In the data rows, the value 128 means zero.
Some points:
[141 106 149 137 136 147 101 126 156  91 166  95  69 172 169 138  90 115
 143  95 159  99 146 133  89 128 121 163 153 135  82  89]
[173 137  89 102 120  97 177  99 112 153 129 194  60  90  65 121 172  74
 181 216 171 121 125 194 140 153  41 208 161  89 155 144]
[ 94 109 132 141 112  82 130 124 151 121 144 135 133 178 105 136 132  99
 119 112 165 127 146 131 128 146 129 127 162 148 119 133]
[137 156 116 131 131 172  77 107  54  66 129 103 125  58 207  99  73  62
 228 128 164 190 103 140 116 121 143 130 120 123 127 121]
[169  97  72 153 107  91 105 192 162  53 145 129 168 148  60  99 153 137
 165 125  68 183 126  96 176 167 146 132 110 114  89 100]
[187  87 160 142  82 167 130 139  99 183  82 123 156 196 156 112  88 158
 133 111 184  86 129 117 113 163 134 197  98 144 142 145]
[159 179 139 112 119 190 125 162  65 190 133 201 171 160  97 117 124 209
 177 151 115 200 160 184  76  45 100  96 192 121 122 109]
[166 117 104 132 119 111 124  99 148 108 117 122 161 169 161 107 107 118
 126  98 165 124 147 108  95 139 117  87 155 117 130 150]
[123 131 127 116 132  84  50 102  46 143 135 115 166 187 182 124 106 153
 186 212  68 112 122  89 171 101 124 212 137 132 199 144]
[184 129 159 102 119  86 104 125 122 156 131 106 169 174 164 121 116 137
 164 161 117 102 128 109 151 130 126 150 130 165 150 142]
[ 76 103  98 133 115 113 166 104  93 156 124 117 125 123 169 123  83 149
 103 159 111 119 137 131 117 147 156 102 131  93 100 128]
[188 146 160 145 127 178 118 143 169  71 182 110  69  93 184 137  93  89
 156 140 150 119  65 107  93 131 170 138 185 143 111  97]
[156 124 124 123 113 100 109 118 132  70 141 179 174 165 124 161  93  70
 140 115 165 108 148 108  69 142 156  98 114 134 131 162]
[ 73 116 147 132 136  84 151 131  88 169 146 109 120 118 126 113 148 127
 149 131 177 125 142 133 143 142 143 110 115 117  83 145]
[130 112  95 158 115  85 184  97  70 161 116 140  68  98 155 164  72 123
 103 252  26 150 145 150  83 149 118 135 120  99  81 137]
[126 121 125 118 117 106 133  99 153 177 156 113 165  92 134 126 134 144
 141 108 142 124 158 121 145 149 158 107 134 123 166 116]
[185 121 132 128 128 108  98 107  43 108 162  94 109 119 118 164 107 169
 108 116 104 120 132  92 165 136 141 123 176 114 186 149]
[124 204 112 143 102 180 183  91 120  97 134  68  74 219  79 214 182 184
 163 124 168 155 140 127 133  99 154 117  48 130 167  80]
[154  96 144 138  97 132 161 130 130  95 142 170 133  64 155 122 144 165
 108 111  80 115 138 131 155  66 147 176  80 105 163 121]
[187 142  92 133 127 124 104 146  91  90 160 164 158 116 154 142  93  76
 152 109 167 145 144 105  78 148 169 114 100 128 105 127]
[106 100 111 101 106  80  97 157 151  72 153 174  91 158 115 137 102 132
  93 135 168 119 103 105  69 128 112 120 133 128 104 115]
[ 71 130 169  93 120 104 157 147 124 120 105 103 166  79 162  94 165 138
 117 149 168 142 137 141 148 170 170 107  62 107 120 143]
[ 99 180 116 118 128 132 192 193 168  74 115 205 143 139 176 106 165 175
  91 109  94 135 137 127 100  76 158 189 132  96 181 144]
[177 137 165 136 168  78 136 127 123 163  66  88 127 184 177 131 176 114
 130  84 112 148  73 141 155 137 137 136 155  93  84 133]
[ 75 170 148 110 105 157 164 107 110 179 150 101 195  91  84 106 146  70
 107  97  68 111 124  99  78 136 121 125 120 150 124 125]
[125 132 131 140 119 116 161 124 168 141 170 139 168  76 159 129 109 143
 115 109 128 119 126 131 191  73 146 155  78 121 141 142]
[102 136 109 171 129 135 180 145  52 154 153 133  84 124 109 108 145  93
  95 176 185 128 134 127 194 134  90 126 144 143 108 128]
[102 116 111 145 145 108 169 118 174 170 100 110 169 108 133  92 148 143
 140 135 164 107 130 163 150 156 160 123 162 128 114 129]
[130 116 125 122 111 122 152  99 163 142 115 114 119 171 156 111  75 128
 130 116 151 112 135 114  94 136 151 111 165 122 113 146]
[179  99 121 138 127 101 119 133 107 167 116  77 146 118 166 101 135 152
 110 110 133 126 143 136 148 141  97 120 130 150 200 128]
[ 88 103 162 133 135 141 157  96 125 167 157 108  56 120 200 175  69 155
 115 155  65 173 131 124  85 174  76 108  71 150  80 151]
[106 179  73 125 122 175  89 105 152 156 124 126  90  59  90 171 170 176
 109 111 164 119 136 103 162 157 155 144 158 162 127 122]
[ 83 141 145 133 125  97 140 127  98 176 148  95 118 119 121 115 159  89
  96 158 178 140 138 125 154 126 105 114 103 144 103 115]
[153 113 126 133 126 122  84 108 149 114 155 122 146 143 121 130 131 136
 123 133 120 132 163 126 173 152 127  98 163 141 139 152]
[153 199 141 136 100 164 110 179  74 178 142 190 173 157 121 145 157 167
 142 171 123 195 142 239  59  40 116 100 195 138 152 104]
[192 107 156 120 141 107 109 114  99 166 125 128  88  89 148  93 143 179
 112 115 117 123 177 109 173 145 100 104 116 133 159 132]
[115 125 101 145 151 109 141 102 152 167 108 115 165 153 135 104 136 115
 101 104 151 115 128 159 163 139 154 131 168 121 100 102]
[ 88 148 151 132 123 110 140 130 129 161 150 107 148  91 112 138 132 119
 123 127 158 128 131 118 174 107  95 117  94 140  87 153]
[165  82 103  53 243 222 144 103 141 153 127 157 163 168  73 122 124 115
  86 110 121 164  54 161 126 164 159 118  81 130 129 115]
[157 100 149 112 110 137 114 120 154  87 149  98  90 161 158 112  95 111
 139 103 165 117 134 133  99 124 145 140 171 123  88 101]
[ 88 117 120 138 106 156 156 146 123 178 161  76 174  84  91 103 164  97
 141 105  89  93 124 131 113 123 123 114 137 148  91 122]
[177 133 121 126 169  90 107 114 127 150 118  79 155 181 154 120 164 127
 123 103 114 137 132 124 156 134 104 102 161 130 127 149]
[ 80 168  89  69 100 192  55 142 137 159 100 121  52  89 122 128 182  99
 102  95  70 132 187 103 104 137 171 172 165 133  99 176]
[150 208 136 122 139 173 170 105  56  53 143  73 191  88  74 109 106 120
 107 146  69  89 119 175  63  98  40 132  60 131  66 156]
[162 123 124 127 125 105  91 139 142  93 153 129 177 166 110 120 148 116
 112 130 119 138 131 103 148 166 134 118 143 123 110 143]
[177  89 149 139 143 161  85 149 144 138 137  87 116 159  50 108 178  83
 131 172  73 142 157 103 117 109 170 123 146 132 111 156]
[157  94 130 126 106 123  96 130 118  85 143 114 133 141  85 154 127 124
 117 124 109 140 158 120 178 142 150 118 166 150 136 151]
[185  92 159 141 130  99 157 172 114 124  60 137 152  73 180  97 149 158
 118 113 119 123 130 131 164 163  99 118  95 149 187 136]
[142 123 164 104 114  76 181 110 146 147 119 111  86 150 121 125 147  82
 140  88  82 134  62 153 172 138 166 128 187 146  95  99]
[160 163  71 114  97 102  61 225 168 191 113 202  63  87 124 158  64 104
 147 101 148 142  73 109  95 135 111 105  44 128 134  79]
[104 116 105 155 107 179  75 136 158 134 117 123 138 125 108 142 165  84
 122 119  67 108 150 128 145 123 146 113 156 134 113 155]
[ 86 115 100 145 125 104 156 120  62 142 144 172 137 103 111 161 136 146
 132 143 161 103 139 140 139 175 125 138 162 129  78 145]
[109 123 122 127 195 148  72 229 148 139  86 164 104 120 158 192  60 106
 173 127 111  92 143 107 118 164  60 129 145 113 118   0]
[ 79 152 147 128  96 139 161 106 146  66 152 138 135 149 120 139 181 172
 143 102 120 143 142 149 109  82 129 121  85 110 173 127]
[157 137 110 154 121 113 152 103 156 159  51  97 117 179 172  93 114 110
  93 131 166 118  86 125 108 113 156 102 162 107 111 138]
[ 69 118 138 131 136  74 127 175 127  96 145 123 113 155  98 148 133 129
 112 137 172 125 122 113 127 133  86 125 165 154  96 149]
[102 151 148 143 147 120 136 116 153 176 119  95 160  87  92 187 112 121
 116 115 162 143 141 112 173  63  81 122  72 111 115 136]
[145 107 155 113 132 101  93 121 144 169 138  87 159  91 112 165 104 131
 120 148 129 111 143 121 158  71 170 165 100  98 175 125]
[ 80 204 174 149 194 158 150 161 138  92  73 159  52 147  63  52  68 174
 155 100  92 103 151 166 103  99 172 120  77 150 161 134]
[180 145 122 126 121 142 110  97 160  81 136 114 136 139 187 110 109 113
 144 135 159 116 118 103  75 147 128 112 162 123 111 133]
[ 81  64  65  34 134 147 130 125 135 105 134 170  69 183  97  85 134 126
 129 140  98 126  45 168 190 111  91 103  93 131 149 132]
[193 122 115 147 131  80  49 111 107  89 127 206 135 112 116  94 159 115
 126 118 154 150  78 101  99 115 163 128  56 129  65 119]
[ 54 115 125 177 122 149 117 134 121 143 161 157 148 179  89  80 160 109
 119 104  65 124  65 108 139 162 101 128 159 125 146 119]
[154 134 116 103 185 122 202 187 138  77  46 183  89  99 179 102 190 170
 106 123  78 112 157 118  78  74 103 121 108 163 187 113]
[126 138 163 108 117 169 121  78 135 149 154 104  45  93  75 121 165 180
 103 131  80 104 141  88  71  82 143  98 101  89 190  66]
[ 82 130 123 109 113  98 152 101 127 113 126 124 171  69 163 105 151 175
 119 147 171 131 128 143 175 117 144 111  69 165  89 106]
[ 92 115 130 142 128 120  78 125 161 113  99 113 144  65  72 176  99 153
 101 107 163 129 120 142 155 119 140 113 170 122 163 163]
[119 105 113 153 194 185 139 105 178 153 142 172 168 178  99 104 151  82
 127 125  53 151  89 121 148 159 138 127 122 135 123 136]
[136 134 163 129 116 178 107  89  90  83  75  82 152 118 150  70  75 116
 173 140 180 190 100  75  83 147  70 197 174 133 149 112]
[ 76 174 168 137 102 163 155 133 167  53 131 143 129 166 149 147 143 166
 124 134 138 143 176 204 158 127 148 122  74 121 180  97]
[123 109 129 121  95 140 156 144 176 186 128  84 107 166 163 110  67 146
 129 133 150 118 129 112  99 155 149 111 122 121 117 156]
[ 94 121 131 131 115 211 105 150 145 111  27 129 159  81 107 222 162 103
 135 121 108 112 137  86 173  75  97 109 155 101  86 171]
[137 129 100 101 120 170 188 154  52 144 153 169  70 143  93 116 163  78
 124 182 183  97  92 167 179 158  45 151 162 106 192 134]
[117 103  98 150 122 103 104 112 161  83 158 160 108 152 155 107 107 103
 130 111 166 115 137 113  94 111 127 101 153  93 112 136]
[115  73 122 147 176  95 157 110 157 187 165 104 130  92 173 207  87 161
 130  81 153 157 135 137  58 109 143 224  80 141 170 168]
[ 61  82 133 133 143  93  95 164  79  65 103 164  89 170 130 182  97  81
  90 151 127 114 121 109  68 137 104 114 152 138 148  75]
[103 163 133 145 163 167 147 127 149  57 103  82 116  84  87  98 142 171
 144 123  68  97 130 213  66 166 150 123  85 133 132 131]
[146 129 171 140 109 129 128 103 158 162 163 140 128  83 140 140 156 177
 126 126 106  94 111 114 158 110 131 131  90 129 152 138]
[ 86 133 137 114 147 118 112 123 155 116  98 136 171  79  79 192  98 163
 113 134 181 126 142 106 160 132 132 112 162 136 122 143]
[158 145 133 129 118  96 121  93 160 112 135 142 143 167 117 111 132  67
 120  97  84 142 139 113 197 139 130 131 145 138  98  99]
Along one direction, these points spread out more than along any other. Where along it does each point below lie, from 0 to 99? The average is 50, and the first point in the table lies past the average. One standard deviation of the points above along it is 16.
[184 129 159 102 119  86 104 125 122 156 131 106 169 174 164 121 116 137
 164 161 117 102 128 109 151 130 126 150 130 165 150 142] 65
[192 107 156 120 141 107 109 114  99 166 125 128  88  89 148  93 143 179
 112 115 117 123 177 109 173 145 100 104 116 133 159 132] 47
[179  99 121 138 127 101 119 133 107 167 116  77 146 118 166 101 135 152
 110 110 133 126 143 136 148 141  97 120 130 150 200 128] 54
[137 129 100 101 120 170 188 154  52 144 153 169  70 143  93 116 163  78
 124 182 183  97  92 167 179 158  45 151 162 106 192 134] 43
[109 123 122 127 195 148  72 229 148 139  86 164 104 120 158 192  60 106
 173 127 111  92 143 107 118 164  60 129 145 113 118   0] 64
[169  97  72 153 107  91 105 192 162  53 145 129 168 148  60  99 153 137
 165 125  68 183 126  96 176 167 146 132 110 114  89 100] 59
[187  87 160 142  82 167 130 139  99 183  82 123 156 196 156 112  88 158
 133 111 184  86 129 117 113 163 134 197  98 144 142 145] 66
[142 123 164 104 114  76 181 110 146 147 119 111  86 150 121 125 147  82
 140  88  82 134  62 153 172 138 166 128 187 146  95  99] 60
[137 156 116 131 131 172  77 107  54  66 129 103 125  58 207  99  73  62
 228 128 164 190 103 140 116 121 143 130 120 123 127 121] 67
[187 142  92 133 127 124 104 146  91  90 160 164 158 116 154 142  93  76
 152 109 167 145 144 105  78 148 169 114 100 128 105 127] 72
[180 145 122 126 121 142 110  97 160  81 136 114 136 139 187 110 109 113
 144 135 159 116 118 103  75 147 128 112 162 123 111 133] 75
[ 69 118 138 131 136  74 127 175 127  96 145 123 113 155  98 148 133 129
 112 137 172 125 122 113 127 133  86 125 165 154  96 149] 59
